Turns, then the turns between two rows, first turn first; the first pair answered
M (before => after):
[ -4 -14 -14  16  13   1   0  -4 -22  18  18 -13  58  11] => [-11  31  -5  24  -2  30 -30 -21 -13  -8  15  -6  41   5]
[  7 -20 -11  -6   5  29  -8  -9   9   2  -3   1  -1   9] => [  5 -19  -9  -6   3  28 -10  -4   9   5  -6  -2   0   3]
[-17  14   9   9  -7  -1 -10   5 -23 -11   5 -11  -6  11] => [-17   9  10   9 -10 -10 -18   9 -11  -9   8  -5 -23   6]
[  7 -24   4  11  -4   0  50 -24 -36  11 -19 -51  63  10] => [ -2  50  12  35 -37  45   7 -50  -8 -26 -22 -33  23  -3]
B (before => after):
[  0  29  25 -43   1   1 -27   9 -26 -10   4  33   7  -5] => [  4  33  26 -35 -12   4 -29   5 -27 -20   2  33  12 -10]
[  5  53  -3  30 -13  25 -24 -36   7 -38 -16   3  -2 -16] => [  4  43  -7  11  33  26 -32   4  35 -12 -22  14 -38   0]
[-16   6 -11  26   8  17  17 -28 -25  -2  23 -20  65   2] => [-17  19 -16  47 -18  45   9 -43  15  -3  12 -11  13 -21]
X (before => after):
[-11 -20 -15 -16  26 -11  33 -11 -42   3  -5 -12  69  24] => [ -9 -16 -60  49  17  -9 -15 -18  38  36   1  17  33   1]
[ 33   3  -3  40 -37  19 -22  -5   2 -26 -20  -2 -21 -17] => [ 32  12  20  15 -33  32   1  -2 -30 -40 -25 -10 -10  -8]
[  8   7  -4  51 -37  19  15 -36  26  -5   0 -18   8  -4] => [  6  24  12  27 -27  33  34 -32  -3 -22  -2 -31  15   6]
[ 30 -11  17  -1  16  -5 -15 -12 -19  -3  -1  -5  10  13] => [ 34  -7  11  16  15   0 -29 -14  12   7  -1   4   1  11]
Pairs:
(2 to 4 turns a pair)
[ -7   6   3 -16  28  22  18  12  23  24   9  -3 -27  14] => [  3  -2   7 -16  27 -18   4  19  14  24  19  19 -33   6] -> B M M M
[ 17  11  32 -28 -23 -50  -4 -20 -33 -35   0  23 -37  -2] => [ 23 -32   3   1 -32 -76  14 -21 -25  -6   2  16 -10 -18] -> X M B
[  3  20   8   5   4 -18 -37  -7 -36  -3  21 -11  75  14] => [  3  39   0  26 -21  25 -50  -1  51   2   0  15 -35  -3] -> B B
[  2  24  16 -24  21  -8 -46  22 -28 -16  19   6  30  25] => [ -3  39  16  16 -27  16 -55  -9   3 -29   8  18 -13  -7] -> B B
[  0   0 -18  -7  -7 -37 -27 -31  15  12  -4   1 -14 -21] => [-11  -1 -21 -25  18 -35 -13 -25 -13   9  -3 -20  27  -2] -> B B M
[ 15 -25  27 -22 -13 -92 -48   5 -37  -7  14  43  -3  -8] => [  2  49  26 -11 -23 -16 -75 -11   1 -34   7  46 -49 -11] -> M M M B
[ -6   6  11  14 -35  33  20 -19  11   3  -9  -6 -12 -17] => [ -6 -14  11  -9   3   5  25   0 -33   5   1 -22  36   5] -> B B B
[  4  27  27  33  -5   7 -49 -38  15  23   4 -20 -17  -8] => [ -2  28  51 -21  23   7 -34  -4 -17   7   3 -23 -27  16] -> B X M
[  2  24 -13  -5   5  29  10  46  47  19   0 -35 -68 -19] => [  7  -5  -3   6 -29 -12  47   0 -34   0  14 -67  41 -31] -> M B B
[-24  11 -22  23  39  25 -43  27   4  32  12  -7  42  29] => [-29  60  16   8 -17  56 -29 -11 -20 -26   4  -7  10   6] -> B M X B
[ -7  30   7 -33  34   0  -3  19 -51 -20   7 -20  49  27] => [ -4 -15 -30  -2  58 -16 -19  47  21  41   5   4  11  25] -> X X M M
[ -4  33 -18  33 -24   6 -42 -42  32 -19  11  34 -20 -32] => [ -6 -27 -14 -50  68 -20  17  33 -13  19  10   9   9  20] -> B M X X
[  3 -15 -23  -5 -15  -2  31 -28 -20  12 -16 -22  16 -14] => [  3  15  -5 -27  -1  16  14  -8   0  -2 -29  -1 -50 -11] -> M M X B
[ 14 -42  -3 -21  -6  -4  49  20   4   5 -15   7  -1   1] => [ 13 -29  -1  -5 -29  -3  51  -3   4  -3 -15   5   2 -16] -> B B
[ -5 -24 -18  -2  26  -6  17  13  -1  39   8  -6  18   2] => [ -9  -1  -9 -21  35  17  26  19  -9  27   6 -14  16  12] -> X X
[  9 -41 -15  10 -16 -22   0  -4  62   2 -20  15   9 -24] => [  1 -28  -1 -21 -11   9  50 -12   9 -17 -25 -20  44  -9] -> M B X X
[ -8  -4  -4 -44  58 -53  -4  48 -46 -20  14  14   6  20] => [-15  73   8 -14   7   3 -37   2 -30 -68  10  13 -13   2] -> M M B B
[ 14 -44  21 -19 -13 -47  50  34 -52  -4  -7 -18  36  17] => [ 12  -5  -2  61 -79   5  13 -15  38  -5 -16   2 -30 -30] -> B X
[  6   3   4   6 -32  14  16 -17  24   2  -5  -2 -29 -21] => [  7 -24 -12  14 -13 -25   0  -1  26  27   7  16  -9 -18] -> B X B X
